In the rows, 128 means zero.
First come named moves, each a turn or a mirror, each shown by rows before and after it. For each pair of rows after them, which moves, in which order, take the first row to the second? The first pair is done for you.
M (before -> after):
[130  94 119 117 114 122  96 133 132 141 147 104 152 147 133 117 135 128
 123 121 155 148  86 132 148 147 112 131  91 153 153]  ->  [131 128 129 108 142  84  98 109 139 151 152 137 104 117 109 122 147 122
 152 151 141 115 120 139 154 146 110  97 118 115 102]
[143 122 130 146 146  93 145 141 127 114 122  92 165 158 139 152 113  99
 125 110 120 125 139 121 111 126 168 136 119 160 154]  ->  [144 143 134 140 160  69 145 123 130 120 121 110 138 140 121 151 114  98
 143 130 106 101 158 124 116 133 164 113 131 134 123]
[129 110  84 132 117 185 129 123 138 136 137 108 143 132 111 128 103 109
 127 118 129 127 124 123  84 111 140 128 143 156 139]  ->  [127 131  89 124 138 162 131 108 138 142 144 126 113 113  92 132 110 109
 144 139 117 104 149 128  84 112 140 107 156 135 103]
E (before -> after):
[134 131 135 112 150 119  92 123 124  94 139 172 143 126 120 148  70 116
 105 113 118 151 131 157 145 117  79 125  81  68 149]  ->  [130 128 127 111 138 117  84 138 127  94 152 161 139 134 104 142  75 118
 110 103 128 163 112 161 142 122  84 132  61  91 155]
[128 130 119 139 105 154 135 134 113 105 116  96 135 142 116 124 115 127
 121 101 133 132 122 127 124 123 121 137 127 145 141]  ->  [129 153 129 134 120 122 137 127 116  99 121 108  99 131  92 120 122 122
 145 112 122 115 134 137 121 129 126 132 135 137 113]
[125 157 135 117 123  90 147 106 107 121 122 146 141 103 113 125 129 128
 108 119 115 122 159 130 124 112 136 129 129 122 152]  ->  [125 141 121 121 107 108 133 119 111 121 127 132 164 117 119 129 127 128
  95 109 125 136 138 122 123 104 134 139 118 140 175]
L (before -> after):
[133 158 158 130 153  65 148 135 132  91 138 140  46 116 106 109 113 137
 177 123 104 119 125 144 113 143 135 129  87 131  98]  ->  [130 150 152 132 154  65 148 133 136  95 138 134  42 122 103 106 113 141
 185 123 105 123 120 149 115 142 136 130  88 135  96]
[139 137 119 113 116 131 104 131 128 134 135 124 132 138 109 137 140 116
 123 132 120 121 119 128 125 121 109 115 128 141 120]  ->  [137 141 124 109 118 130 105 127 127 135 134 128 131 135 113 140 141 118
 119 131 116 122 123 124 123 121 101 110 124 139 118]
[134 139 158 129 140  89 154 138 133 130 137 128 119 120 157 105 125 116
 118 125 126 118 150 121 110 122  63 112 106 116 112]  ->  [139 132 153 130 133  94 159 149 133 113 137 112 115 127 157  96 125 117
 118 114 132 127 133 124 101 124  69 126  90 143 127]
[121 106 152 131 144 113 130 106 108 137 115 149 150 131 181 126 136 159
 133 148 132 117 137 121 144 139 118 128 114 100 144]  ->  [124 108 164 130 139 118 141 122 102 118 111 144 148 132 181 125 138 152
 128 133 130 131 137 120 140 134 120 145  99 119 160]
K (before -> after):
[122 142 112 134 115 146 131 135 155 130 138 112 115 145  95 118 124 117
 135 125 123 131 124 134 111 144 122 126 131 139 144]  ->  [122 133 122 141 129 134 125 136 150 135 140 111 108 149 108 105 129 126
 148 134 130 132 119 141 121 150 126 133 119 135 146]
[144 165 150 101 154 119 152 133 164  97 133 136  77 111  88 138 107 120
 147 114 103 112 164 139 122 116 133 142 139 122 111]  ->  [135 156 154 109 162 105 151 138 162  92 133 133  65 116  97 124 110 127
 158 119 108 116 159 140 124 129 142 151 125 127 116]
[113 125 159 135 125  81 107 150 119 110 147  97  84 147 115 108 134 135
 131 110 142 125 101 136 115 128 130 108  91 155 116]  ->  [108 122 165 134 135  76  96 138 122 138 148 117  97 142 134 108 147 150
 132 132 148 115 106 131 132 132 120  82  95 124 111]
Now pairs of rows:
Between the rows of a pair lie 2 to 3 moves.
[136 146 116 111 117 142 137 119 141 141 118 144 146 112 125 158 126 121
 112 122 108 104 149 125 125 111 119 125 156 108 106]  ->  [117 108 131 135 128 126 137 142 130 116 118 113 149 147 150 122 130 136
 128 107 133 140 111 137 126 135 140 176 107 151 149] : M, K, K
[141 118  98 150 110 179 124 138 142 134 106 105 177 154 119 134 103 116
 105 131 117 131 115 137 112 116 145 154 124 149 143]  ->  [140 157 103 139 133 137 135 120 152 121 113 116 119 133  73 132 107 106
 140 150 104 101 141 143 110 124 156 141 143 139  95] : M, K
[136 183 157  84 115  64 119 101 125 159 161 149  74  85  90 148 126 110
 167 136 113  96 156 135 131 150 103  63 119  97  72]  ->  [152 186 125  85  81 149 157  94 120 140 125 144 142  83 100 188  86  93
 105 110  93  99 179 119 107 110 100  72 166  95  90] : E, K, M
[116  91 127 147 134 135 129 131 106 136 115 109 144 167 184 112 128 142
 138 138 128 158 107 133 128 151 137 164 111 132 144]  ->  [126 134 104 126 138 141 118 101 126 166 121 137 142 134 151 137 122 130
 137 169 106 116 146 127 135 131 121 109 171  81  92] : L, M, K
[117 110  53 127 139 157 103  82 145 147 157 102 179 142  77 128 136 151
 196 151 104  92 132 127 121 159 143 129 131 140 128]  ->  [120 121  63 130 147 144 112  83 149 137 157  99 152 137  64 120 145 150
 206 151 105  90 136 132 119 162 151 133 126 146 120] : E, M, E
[127 103 114 142 106 174 118 135 135 134 130 112 166 139 138 133 109 121
 104 106 143 153 109 120 120 118 121 130 124 135 151]  ->  [133 112 100 143 108 178 122 131 143 126 133 107 158 136 118 138 107 114
 108 109 138 148 114 123 110 113 128 128 135 142 139] : M, E, K
[146 137 158 121 104 166 154 127 103 100 112 152 166 119 161 146 139 118
  80  96 127 144 153 111 141 105 111 124 115 126 166]  ->  [135 123 169 133 120 140 155 135  94  89 113 141 148 133 170 121 143 124
  98  92 130 154 137 117 141 126 122 145  91 151 180] : K, K
[119 120 132 115 160  88  95 103 137 168 126 137 154  99 125 110 147 140
 171 192 109  97 127 113 130 177 125 115 131  90 103]  ->  [115 117 132 123 152  71  92 130 138 140 135 107 126 117  97  96 156 132
 186 168 123 123  90 130 119 186 138 146  93 143 118] : M, E
[145 187 129  87 121 103 125 120 139 119 152 135  75  95  69 161 148  89
 117 111 114  98 150 143 123 113 105  97 139 139  81]  ->  [125 167 182 116 163  61 147 118 117 103 136 149  60 101 123 130 156 121
 141 131 112  97 156 154 139 152 123 136 104 133 100] : M, K, E
[125 151 196 125 144  91 138 143 105 116 169 175 113  69 113 118 201 100
 145 145 112 138 154  90 172 143  64  68  69 100 154]  ->  [148 181 160 116 106 136 163 160 112  85 167 146 114  69  59 144 174  65
 113 106  96 143 156  87 138 104  67  72  93 136 156] : K, K
[163 168 111  88 128 148 105 111 122 155 118 144 140  95 114 143 118 136
 111 133 119  76 146 116 116 112 102  75 144  85  97]  ->  [160 179 116  99 142 125 121 112 126 137 116 140 102  96  86 133 120 132
 139 137 116  68 151 127 106 124 115  91 139 100  81] : M, K, M
[ 87  94 152 165 109 131 158 103 137 165 123 114 189 166 185 131 101 118
  89 160 100 133 124  82 129 108 122 117 155  75 159]  ->  [101 120 105 151  67 135 148 142 164 133 146  63 144 174  90 134 100  80
 100 114 111 155  82  88  91  92 138 126 147 150 149] : M, K, E
[137 100 154 137 125  73 133 131 126 141 119 167 164 141 158 118 154 132
 147 136 107 118 132 150 137 149 104 137 119  82 141]  ->  [154 109 115 120  81 122 122 141 135 150 125 157 194 139 129 147 145 114
 114 114 108 126 128 137 120 123  84 116 138  91 142] : E, K, K
[114 120 134 122 152  75  92 134 144 152 147 143 102 131 136 109 145 138
 163 160 137 119 116 134 155 158 132 116 106 128 111]  ->  [139 153 139  95 128 104 106 117 139 154 138 164 125 104 126 143 140 117
 126 151 113 107 151 116 156 123 106  88 132 104  99] : L, K
[138 107 140 125 103 141 137 126 119 109 126 121 168 146 165 125 127 130
 106 110 141 151 115 116 133 127 126 152 116 145 159]  ->  [137 142 142 112 128 121 129  95 126 141 131 153 147 113 148 140 130 132
 119 147 125 109 153 119 143 120 110  97 153  86 102] : M, E, M
[120 136 119 159 155 138 149 142 139 122 143 130 107 142 108 100 121 132
 144 147 129 114 110 139 101 147 166 156 127 160 128]  ->  [124 127 102 155 144 177 148 127 143 148 130 143 150 136 131 123 105 131
 121 162 123 105 129 127 107 133 150 136 163 117 124] : L, E, K
[160  40 118 154 119 163  87 133 154 139 130 151 171 184 162 113  99 102
 138 132 135 161  67 138 124 145 168 123 123 141 154]  ->  [167  46 110 141 109 173  80 121 156 156 129 164 187 172 160 128  95  96
 119 142 131 150  73 128 128 137 154  99 142 112 143] : K, K
[132 125 150 166 157 137 160 121 100  93 111 136 147 166 150 119 134 135
 134 132 130 151 119 132 143 134 155 194 139 149 153]  ->  [127 145 156 154 174  84 126 111 115 125 136 154 101 146 122 111 155 134
 170 163 131 130 119 141 160 148 148 158 135 126 110] : K, E, M
[133  72 134 148  83 139  63 167 133 150 149 109 139 133 174 116 141 151
 138 126 175 174  66  96 170 132 109 142  79 161 156]  ->  [150 139 129 117  96 101  55 137 151 178 162 147  88  88 109 135 150 126
 160 156 149 121 110  96 177 122  87  73 120 112  80] : K, E, K
[147 173 124 119 139 127 151 113 128 116 121 156  99 101 114 141 130 129
 122 146 110  84 166 118 117  87 123 119 158  90 101]  ->  [130 148 142 138 147  90 144 146 129  87 138 120  67 129 112 103 149 132
 155 121 132 116 117 138 113 116 147 171 100 157 134] : M, K, E
[131 177 132 102 125 132 158 101 148  89 113 143  85  97  58 154 102 107
 147 109  97  82 163 143 116 127 137 115 158 123  78]  ->  [134 148 126 103 106 189 159  89 139 110  95 150 167 106 111 166  83 115
 100 107 101  87 173 125 123 109 120 110 182  94 109] : E, M
